In the rows, 128 means zero.
which system made each run
ril, seq 1 (10 x 22)
[[153 134 102 138 116 136  90 167 113 126 155  75  92 102 143 117 143 158
  137 107 168  71]
 [145 182 120 158 167 167 115 172 154 136 108 141 101 110 123 162 108 150
  100 130 164  93]
 [101 158 128 158 162 161 158 133 121 172  94 166 157 131 115 163  90 127
   83 138  99 146]
 [116 104 136 146  83 126 179  87  93 153 128 126 187 122 121 131  86 115
  111 145  99 169]
 [187 104 156 125  58 105 150  83 104 101 141 119 147 109 151  99 134 113
  151 152 142 131]
 [201 143 164 114 110 117  78 110 126  86 129 161 102 141 138 120 188 123
  156 128 146 101]
 [110 178 133 105 149 138  36 132 135 109 127 160 107 171 109 165 168 112
  138 114 118 132]
 [ 28 146 103 121 157 123  75 135 149 153 139 108 152 155 129 156 112  83
  130 120 134 158]
 [ 50  68 118 142 144  94 164 121 169 154 156 111 147 112 148 110  93  99
  123 126 180 146]
 [128  53 157 126 153  99 208 129 160  91 150 150  88  95 142  90 119 152
  125 136 141 140]]
Nunis, seq 2 (10 x 22)
[[ 98 103 114 178 124 149 104  58  95 161 126 142 125 168 101 142 118  80
   83 126 140 165]
 [ 96 134 137 132  88 114 101 106 180 115 142 124 126 137 118 168  93  85
  101 121 206 179]
 [165 138 183 133  75  92 130 134 165 146 119 154 158  90 180 152 127 123
  112 118 180 125]
 [205 160 195 116  78 129 151 106  94  94 142 172 149 100 147 136 136 143
  125 158 104 119]
 [135 158 170  64 121 125 112 118 102  65 135 126 135 133 150 125 159 118
  162 168  49 162]
 [ 99 186 109  81 135 130  66 146  91 134 131  83 173 149 155 128 156 103
  176 146  70 110]
 [103 202  77 115 174 149  91 172 132 126 147 108 150 137 106 130 119 125
  190 150 151  49]
 [ 90 124 107 138 225 119 157 183 164 132 151 176 128 113 110 105 124 165
  175 131 146  54]
 [ 86  67 102 151 175 113 192 158 121 164 153 182 128 119  73 114 121 204
  131  90  84 108]
 [116  60  69 127 113 120 175 147 127 143  99 105  81 156  47 129 118 194
  110  65  83 177]]
regu, seq 3 (10 x 22)
[[142 137 163 117 144 141 165 150 151  81 119 177  99 114 111 152 118 168
  109 140 104 158]
 [ 83 105 156  90 141  93 160 136 153 131 120 148 153 131 142 132 125 130
  130 122  71 183]
 [ 56 117  97 118 107 117 121 144 139 119 144 124 177 139  97 137 119 144
  188 132 107 148]
 [ 98 146  95 138 172 156 111 140 111 113 124 139 162 136 123 109 142 126
  193 173 114  87]
 [127 133 127 147 168 152 119 110  47 157 161 134 136 126 139 101 145 121
  129 144  87  77]
 [146 178 128 117 115 161 107 137  52 148 154  86 118 119 129 147 115 136
   84 118  83 109]
 [172 187 117 114  99 135 125 148 114 174  76  70 148 124 159 147 110 112
   88 116 121 123]
 [173 113  98 164  69 125 144 104 133 182  61  94 157 133 136 126 108 106
  109 118 173 133]
 [160  91 108 183  92 152 122  74 144 105  91 110 101 139 119 119 117  91
  109 151 209 157]
 [142  82 155 144 131 115  91  88 158  88 136 127  54 132 161 113 159  80
   95 128 202 157]]
bom, seq 4 (10 x 22)
[[134  73 136 156 117 133 146 184 140  99 106 135 117  76 162 110 160 207
  165 131 110 123]
 [174 133 142 141  97 174 133 162  98  73  90 138 109  99 129 131 158 201
  149 152  68 136]
 [171 199 130 127 108 176  96 162  77 135  81 117 147 119 148 152 150 161
  125 138  58 115]
 [156 177 103 151  93 155 113 121  67 201  85 126 193 147 108 154 121 134
  112 113  87 105]
 [134 151 130 173 111 144 135  60  90 194 104 170 207 158 110 145 102  75
  108 153 125 124]
 [ 94 122 175 133 106  95 123  46 106 168 171 174 209 143 143 133 112  53
  123 149 135 144]
 [ 87 123 181  76  78  71 131  70 139 108 226 139 152 137 118 146  88  74
  113 128 154 176]
 [ 97 145 162  67 121  87 133 119 184  95 193  91  77 133 123 162  75  78
   67 101 183 187]
 [ 79  96 105  95 171  90 125 159 201 135 138  57  33 139 134 132 103 104
   69  69 186 176]
 [ 66  31  61 152 206 129 124 157 185 113  98  81  31 150 112  93 143 135
  126  95 170 159]]
sir, seq 5 (10 x 22)
[[121 117 139 157 157 134 109 130 126 160 105 153 117 123 152 132 147 126
   95 113 131 124]
 [131 129 125 156  95 162 127 111 103 110 119 148 138 130 102 149 120 142
  124 148 117 148]
 [122 100 118 125 121 108 175 108 135 134 118 126 156 128 130 106 113 114
  143 143 125 142]
 [175 138 133 114 119 100 140 128 135 151 122 127 119 129 127 126 129 130
  112 100 149 108]
 [143 167 118 100 140 133 114 144 122 108 130 133 127 138 112 134 138 140
  156 137 107 111]
 [ 93 138 137 121 170 129 118 130 114 139 149 128 136 125 148 127 128 105
  125 140 105 124]
 [113 131 147 149 107 140 112 126 117 129 163 130 131 104 137 153 115 126
  104 130 149 132]
 [124 106 123 139  96 126 125 129 144  92 131 124 135 116 130 121 130 135
  159 149 154 139]
 [156  95 129 122 127 113 125 119 131 130 104 113 110 133 151 100 158 119
  131 117 134 126]
 [148 138 116 114 117 133 109 131 106 135 115 101 105 148 114 132 140 136
  115 105  99 140]]
vuzu, seq 6 (10 x 22)
[[ 83 164 113 147 116 148 128 139 140 165 131 128 156 129 102 184  72 123
   85 122 146 152]
 [104 183 135 109 114 128 116 127 161 134  90 125 183 138 144 163 103  83
  131 155 127 170]
 [123 127 153  90 120  77 109 118 169 138  91 131 171 146 177 119 160  84
  163 125 124 152]
 [148  87 140  99 130  72  93 125 175 110 113 130  89 152 148 105 192 117
  155  89 158 132]
 [129  89 110 119 185 114 112 139 158 100 144 108  27 145 119  99 154 131
  121 100 166 113]
 [107 119  81 120 200 142 187 164 148 111 141 106  72 128  77 112  86 154
  119 128 140 109]
 [133 173  95 105 160 159 204 171 129  96 118 131 146 119  79 129  75 168
  157 172  87 110]
 [161 160 143 108 130 148 171 143  83 117 103 163 189 114 133 115 142 165
  179 177  32 104]
 [183  93 159 150  83 129 119  95  47 145 109 173 157 129 139 108 195 169
  143 116  48 115]
 [165  64 128 206  76 163  77  65  40 152 139 135  93 135 118 119 172 141
   87 100 129 126]]
sir, seq 7 (10 x 22)
[[155 136 190 122 112 121 130 129 123 146  79 190 156 118 161 153 162 148
  101 114  62 166]
 [137 189 151  99  85 134 118 101 131 120  90 136 190 148 138 164 115  85
  128 165  97 179]
 [125 165 115 105 118 105 111  76 139 143 142 106 172 162 135 124 103  34
  139 155 179 122]
 [149 130 114 121 126 106  93  89 113 114 201 113  98 152  97 107 133  88
  140 117 204  73]
 [120  86 121 103 151 117 113 136 112  66 201 111  51 129 102  89 160 154
  158 115 131 106]
 [ 94  86 152 104 161 119 134 179 138 104 139 101  56 101 158 123 148 172
   96  95  82 168]
 [ 94 141 131 138 125 160 119 184 167 122  64 109 106 112 144 182 112 161
   80 117 106 198]
 [ 98 138  88 182 133 174 132 127 169 152  40 133 165 142 121 156  95 101
  121 159 163 166]
 [156 102  85 202 130 154 158  65 111 176  94 155 160 155  88 107 105  97
  128 152 181  94]
 [191  96 106 140 111 114 194  84  75 141 166 158 139 134  64  85 119 156
  149 123 125  69]]
vuzu, seq 8 (10 x 22)
[[151 132 159 132 153 139 125 141  72 131 145 180 118 116 121 125 167 179
  126 116  59  89]
 [140  97 123 165 113 158 124 106  53 159 129 142 104 142  91 138 141 165
   85  96  73 144]
 [128 112  89 195  87 195 118  90  68 144 108  97 133 137 102 141 103 121
   90 146 129 154]
 [123 142 112 187  89 166 139  88 108 153 124 122 198 114 135 137  78  81
  126 181 181 121]
 [136 171 172 127  69  97 115  98 140 144 166 161 211 114 155 148 104  81
  143 151 185 111]
 [129 162 200  69  87  61  60 125 143 141 183 131 145 121 185 154 154  89
  111  85 150 131]
 [101 107 157  88 128  72  65 160 167 157 134  78  65 122 186 147 166 118
   70  37 146 171]
 [ 83  89  93 129 172 125 122 179 226 119  74  77  38 134 135 144 118 128
   79  90 180 195]
 [ 66 118  85 117 217 141 190 165 241  66  77 129 101 138 106 122  78 112
  159 184 165 174]
 [ 97 147 107  60 197 102 202 161 191  51 121 170 177 150  91  96 114 136
  252 198  90 110]]
regu, seq 9 (10 x 22)
[[ 92  72 137 143  87 107 150 128 136 139 142 122 147 104 143 132 114 144
  121 115 127 168]
 [ 94 115 107 139 116 151 103 160 157  84 114 112 117 124 125 136 137 151
  165 145 135 153]
 [111 104 121 134 183 121 106 135 135 138 109 156 121 143 141 107 173 128
  152 121 117 116]
 [112 126 123 129 146 133 116 115  96 148 161 161 125 152  83 137 135 143
  123 101 102 114]
 [126 194 138 103 147 144 120 133 125 126 138 141 142 138 112 157 107 117
  116 145 102 122]
 [136 154 151 115 112 111 139 122 114 159 127 132 188 114 157 131 119 112
  130 140 115 116]
 [150 122 117 146  70 141 141 119  98 117 128 101 154 114 129 120 119 141
  150 151 128 126]
 [159 116 108 136 130 154 125 119 113 105  93  77  99 129 151 100 139 115
  132 157 129 130]
 [135  93 112 129 142 115 116 118 117 155 125  89  88 141 138 108 140 107
  100  95 138 129]
 [129 140 110 134 132 126 110 139 149 144 137 117  92 139 102 149 111 126
   96  93 178 122]]
bom, seq 10 (10 x 22)
[[134 122 154 130 112  99 100 129 140 124 167 148 131 110 146 124 150 133
  150 118 171  92]
 [172 122 154 111 117 118 149 122 114 100 173 139  82 115 109 122 128 149
  108 112 131 114]
 [147 156 131  95 170 135 162 149 113 119 126  93  95 116 138 119 106 126
   94 138  99 122]
 [101 120  89 128 139 131 160 166 128 170  96  77 148 118 139 117 105 142
  131 121 110 125]
 [112  89 100 188 106 154 147 124 139 139  79 144 165 121 123 128 117 140
  154 152 148 144]
 [121 104 171 166 110 138  97 108 121 106 119 181 151 112 163 136 164 128
  148 155 129 147]
 [141 144 172  96  89 115  92 116  94  95 173 148 124 128 126 147 158 144
  133 115  87 144]
 [152 201 126  80 120 137 111 131 110 124 143 101 104 152  92 163 101 117
   93 110 112 131]
 [125 165  94 122 161 119 137 132 145 201  96  94 134 153 118 140  96  93
   81 101 150 115]
 [ 98  59  88 172 154 108 157  91 141 186 100 133 149 150 122  92 120  93
  128 121 167 128]]
ril, seq 11 (10 x 22)
[[115  89 154 122 135  92 176 131 131 146 146 155 136 107 133 117 126 149
  123 110 107 136]
 [156 110 137 101  92 116 148 143 134  91 124 113 100 117 116 124 140 165
  136 117 104 153]
 [162 142 110 112 125 137 101 154 126 116  78  91 108 135 146 117 160 139
  146 127 107 123]
 [125 132  79 164 141 159  93 134 115 155  97 115 125 151 104 130 136 128
  133 116 141 105]
 [109 146  98 156 152 161 147 113 110 137 143 120 138 131 104 132  81 105
  116 161 156 114]
 [132 134 156 133 144 123 182 111 103 148 164 155 162 102 135 123  95 118
  108 149 127 101]
 [169 132 175 107  86  97 152 121 115 127 160 162 136 108 126 142 126 153
  111 110 108 131]
 [170 159 157  86  82 113  93 131 140 102  98 124 119 134 144 153 155 129
  121 113 108 162]
 [127 135 113 135 117 132  56 119 141 142  72 109 124 166 148 139 168  90
  130 111 135 156]
 [ 74  98  97 172 147 152  89  91 130 131 129 122 123 159 120 125 127  78
  130 139 171 146]]
Saf, seq 12 (10 x 22)
[[211 118 114 150 117 147 117 133 118 104 109 124  57 124 108 114 157 164
  115 112 156  95]
 [139 150 129 139 164 161  86  68  88 131 111 143 105 175 115 131 145  72
   95 146 119 135]
 [ 81 127 118 119 127  80  94 103 148 185 159 128 157 157 123 140 119  75
  121  90 170 127]
 [ 87 129 115 117 111 122 111 157 186  71 164 110 116 116 113 142 105 135
  168 136 189 141]
 [135 113 168 108 164 121 158 145 161  72 115 125  96 101 185 107 140 124
  130 168 117 154]
 [159 100 161 100 150  97 181 122 124 142 126 159  89 134 119 122 140 150
   79  86  78 150]
 [101 124  88 114 113 137 143 116 108 142 106 132 143 175  56 148 116 144
  125 105  61 174]
 [ 68 108  61 149 142 135 138 147 126 173  92  93 187 138 130 109 113 122
  175 139 113 122]
 [125 120 102 174 158 147 170 167 130 144 142 138 151  81 132 105 106 164
  159 152 173  55]
 [167 179 175 137 140 159 146 124  89  96 168 186 149  86 137 133 117 143
  130 181 116  78]]
Nunis, seq 13 (10 x 22)
[[130 140 133 126 111  97 121 128  97 189 182 138 149 122 115 137 120 138
  110  82 139  82]
 [162 157 138  90 130 125 161 160 140  90 153 126  79 116  96 143 108 165
  107 116 130 127]
 [137 113 140 110 165 119 165 152 129 147  83 105 114 114 173 108 137 133
  101 121  79 145]
 [127 131  91 152 125 169 146 105  74 146 109  84 142 135 123 114 106 113
  117 157 102 132]
 [ 93 108  98 147 128 151 112 124 146  85 131  92 107 128 132 122 116 106
  144 160 170 151]
 [ 99  93 141 180 127 126  90 125 135 154 134 151 136 108 163 129 150 123
  129 119 171 116]
 [146 134 156 157 102 142 112 114 115 124 153 193 120 123  97 163 128 157
  103 115 140 124]
 [136 143 163  94 116 111 128 131 160 101 106 163 116 142 122 160 140 135
  112 116  96 181]
 [148 162 128  95 111 110 128 121 126 160  83 118 175 153 142 132 129 102
  133 129  91 142]
 [150 166 100 106 119 132 140 115 126 105 128  96 157 142 118 111 103  95
  170 170 149 100]]
Ledid, seq 14 (10 x 22)
[[111  99 103 110 197  93 122 103 174 121 117 163 105 183  97  90 160  93
  167 114 147 118]
 [141  89  71 164  85 144 140 134 121 125 134 120 103 138  51 128 115 183
  138  98 153 117]
 [182 164 111 151 136 178 168 129 155  97  49 134 119 131 113 139  94 122
  116 181 148 144]
 [150 109 104 162 166 125 172  79  96 184 110 131 164 139 135  80 110  74
  124 156 146  86]
 [152 135 123 172  47 160  94  91  62 133 151  97 163 111 141 126 120 115
  131 155 148 110]
 [174 167 173 124  97 117  69 119 153 125 107 128 146 116 197 139 157  79
  128 143 177 117]
 [133 112 163 130 108  68 112 130 132 208 151 129 135 104 176 137 139 118
   81  58 162 113]
 [ 88 145 175 109  75 110 129 159 134 153 145 118 153  93 154 183 101 151
   76  98  96 192]
 [ 54 143 171  65 160  84 150 171 165 130 131 140 173 114 174 139 127 126
  148 134  66 169]
 [ 63 103 139  87 159  97 131 179 107 110 193 139 134 108 127 111 155 191
  184 108  45 112]]
Saf, seq 15 (10 x 22)
[[183 195 140 147 138 154 104 125 134 145  76 174 148 132 132 155 135 115
  117 144 148  94]
 [180 163 134 138  87 121 118  88 145 150 103 142 159 147 120 148 111  82
  114 130 191 121]
 [157 128 122 122  70 119 116  86 140  96 148  88 122 140 121 120 107  79
  135 141 197 137]
 [130 104 137 104 120 114 118 102 116  85 174  67  77 128 159  97 132  85
  122 144 162 142]
 [100 104 151 101 155 110 105 127 115 110 187  95  57 127 145 119 138 119
   85  98 119 152]
 [ 61 115 143 111 156 125  99 154 143 123 145 133  90 136 122 160 137 142
   94  92  91 188]
 [ 55  89 126 141 147 120 131 165 177 138  87 154 136 131 127 150 137 154
  129 108 102 185]
 [103  72 115 161 147 124 180 149 173 125  80 181 147 122 113 117 132 169
  166 134 122 149]
 [150 102 123 137 157 127 196 115 124 115 105 192 162 137  97  95 133 155
  178 161  90 101]
 [169 160 111  96 149 115 177 117  92 145 132 155 174 148  92  98 122 137
  173 141  78  66]]
Ledid, seq 16 (10 x 22)
[[149  99 116 126 153 111 142 101 141 121 142 118  74 148 107 104 123 100
  108 115 175 116]
 [135  93  99 156  90 142 153 105 132 120 116  95 104 131 111 124  99 123
  104 129 159 161]
 [133 110 111 157 122 144 150 123 149 128  67 105 155 122 161 115 113 100
  138 164 146 153]
 [131 102 122 173 120 137 129 123  96 172 104 128 171 107 173 105 142 127
  141 142 128  98]
 [144 145 159 159  99 154  79 123  85 145 126 144 154 107 163 150 158 133
  119 133 114 114]
 [132 161 170 114 130 102  72 119 133 157 131 163 140 141 150 155 155 101
  106 100 129 126]
 [ 98 146 145  93 107  82 110 144 151 162 165 143 144 132 115 164 117 135
  111  72 132 138]
 [ 92 154 145  82 119 102 162 172 168 114 148 130 146 107 119 160  91 158
  125 117 110 158]
 [ 98 126 139  81 175 108 190 162 141 101 154 133 132 108 132 108 114 153
  148 145  75 129]
 [119 101 126 100 161 135 145 134  84  79 163 117  89 130 115  90 148 160
  155 141  63 125]]

runs to name
seq 17 (2 x 22)
[[131 128 134 119 116 123 177 180 188  99 112 133 121  94 123 147  98 173
  130 133 151 146]
 [170  85 135 150 110 124 167 128 110 147  69 141 145 109 161 104 156 160
  137 127  90 134]]

Nunis
seq 18 (2 x 22)
[[ 81 135 176 117 144 105  92 173 123 148 172 175 131 101 145 164 155 174
  118  79  87 122]
 [ 84 138 184 140 105 140  85 138 160  87 120 184 150 112 156 175 147 137
  140 150 112 186]]

sir
seq 19 (2 x 22)
[[123 149  80 112 144 158 122 124  61 126 142  63 126 146 111 103 119 118
  142 147  80 107]
 [171 135  92 160 107 142 161 144  98 184  87 110 171 108 133 115 119 156
  140 125 122  80]]

vuzu
seq 20 (2 x 22)
[[117 136 129 121 110 106 142 133 142 140 152 116 169 108 141 125 107 116
  150 139 162 107]
 [156 129 133 130 118 110  97 131 136 123 136 137 126 121 145 118 159 130
  153 120 162  89]]

sir
seq 21 (2 x 22)
[[167 181 124 100 134 168 111 122  93  89  96 120 118 154 115 136 141 120
  136 159  70 138]
 [138 141 103 124 142 107 121 120 118 216  87  93 151 149 152 123 126  85
   94  96 127 118]]

Saf
seq 22 (2 x 22)
[[123 140 101  84 181  97 178 157 157 113 118 115 161 132 137  84 118 123
  199 159 117  86]
 [106  80  87 136 161 114 169 136  88 148 171 113 145 117 114  69 131 154
  185 128 108  66]]

Nunis
seq 23 (2 x 22)
[[ 55 142 102  91 186 143 161 137  93 126 164  77 143 134 125 109  85 104
  132 168  68 139]
 [ 70 112 109 130 152 157 100 134 105  55 190 105 117 117 128  97 135 126
  197 181 127 107]]

Ledid
seq 24 (2 x 22)
[[151 114  83 161  84 152 134 113  96 130 107 118 163 138 101 114 129 146
  173 143 125 108]
 [149 163 153 168 117 159 111 112 104 124 128 165 169 107 151 138 126 115
  136 175 143  97]]

bom
seq 25 (2 x 22)
[[116 127 132 104 156  96 127 158 155 158  79 103 145 126 184 109 152 115
  139 116 107 134]
 [152 118 100 152 141 135 163 153 158 141 102 143  94 124  87 135 109 169
  106  99 158 119]]

Saf
seq 26 (2 x 22)
[[134 101 111 150  99 146 150 116 129 101  59 174 184 151 105 117 154 155
  205 170  79 151]
 [151 100 130 159 125 142  83  73  76 106 135 178 148 153 124  94 193 119
  196 159 110  87]]

vuzu
seq 27 (2 x 22)
[[114  78 109 112 153  93 122 106 135 137 106 107 115 160 144  83 162  94
  152 117 122 142]
 [118  81 100 132 148 125 119 116 114 106 164 104  74 139 104  93 142 132
  146 118 148 113]]

ril
seq 28 (2 x 22)
[[126 143 116  88 166 116 145 184 115 126 141  98 139 101 155  95 144 158
  175 135  87  71]
 [106 164 159 126 149 133  80 177  98 170 144 125 139  87 186 150 153 151
  105 110  90  98]]

sir
seq 29 (2 x 22)
[[163 192 115  77 140 105 107 148 185  88 121 148 135 154 100 130 139 120
  196 143 163  79]
 [113 169  99  86 200  94 114 140 171 174 107 161 127 186  89 139 134  98
  127  88 125 104]]

ril
seq 30 (2 x 22)
[[134 102 113 137 176 109 138 167 166 177  74 117  93 125 149 117 144 145
   99  83 141 118]
 [144 159 104 163 136 184 108 145 110 137  80 157 113 142  88 163 131 165
  107 120 100 126]]

sir
seq 31 (2 x 22)
[[128 100  88 165 163 144 130 130 167 131  83 138 101 147 107 122 130 121
  137 131 177 116]
 [140 101 101 197 123 163 158 108 119 151  97 154 137 124  95 132 106 141
  114 144 160 121]]

Ledid
seq 32 (2 x 22)
[[121 166 117  95 162 120 121 163 161 134 122 128  93 144 100 161 116 140
  102  94 126 131]
 [ 80 135 107 120 172 131 175 140 142 133 154 129 123 133  86 135  76 127
  112 131 128 137]]

Ledid
seq 33 (2 x 22)
[[110  97 152 101 184  87 161 133 137 130 146 211 135 145 102 107 162 157
  160 111  68 116]
 [147 115 100 103 120 135 103 123  82 101 139 130  82 171  58 126 166 172
  145  90  64 127]]

vuzu
seq 34 (2 x 22)
[[108 187 149 105 130 143  96 148 151  75 140 166 145 135 113 164 128 129
  163 158 121 136]
 [ 91 129 142  93 169  93 104 134 110 162 134 141 151 147 155 114 165 110
  142 110  68 121]]

vuzu
seq 35 (2 x 22)
[[163 103 125 168  68 173 167  80  82  95 114 139 140 131  91 128 108 143
  127 172 108 162]
 [108  89 135 114  96 119  81 104 148  66 108 103 111 150 150 120 165  97
  159 143 129 197]]

Nunis
seq 36 (2 x 22)
[[134  94 136 144 119 123 102 122 153 106 119 147 102 129 141 123 156 125
  136 122 162 138]
 [133 100 142 123 148 113 118 101 148  99 126 160  96 154 122 115 156 111
  136 128 134 146]]

Saf
seq 37 (2 x 22)
[[120 126 124 119 136 117 107 148 163 131  75 152 120 154 120 140 158 141
  135 102 105 155]
 [110 123 115 124 137 112 126 106 144 146 113 173 152 172  84 136 133 116
  145 114 119 141]]

regu
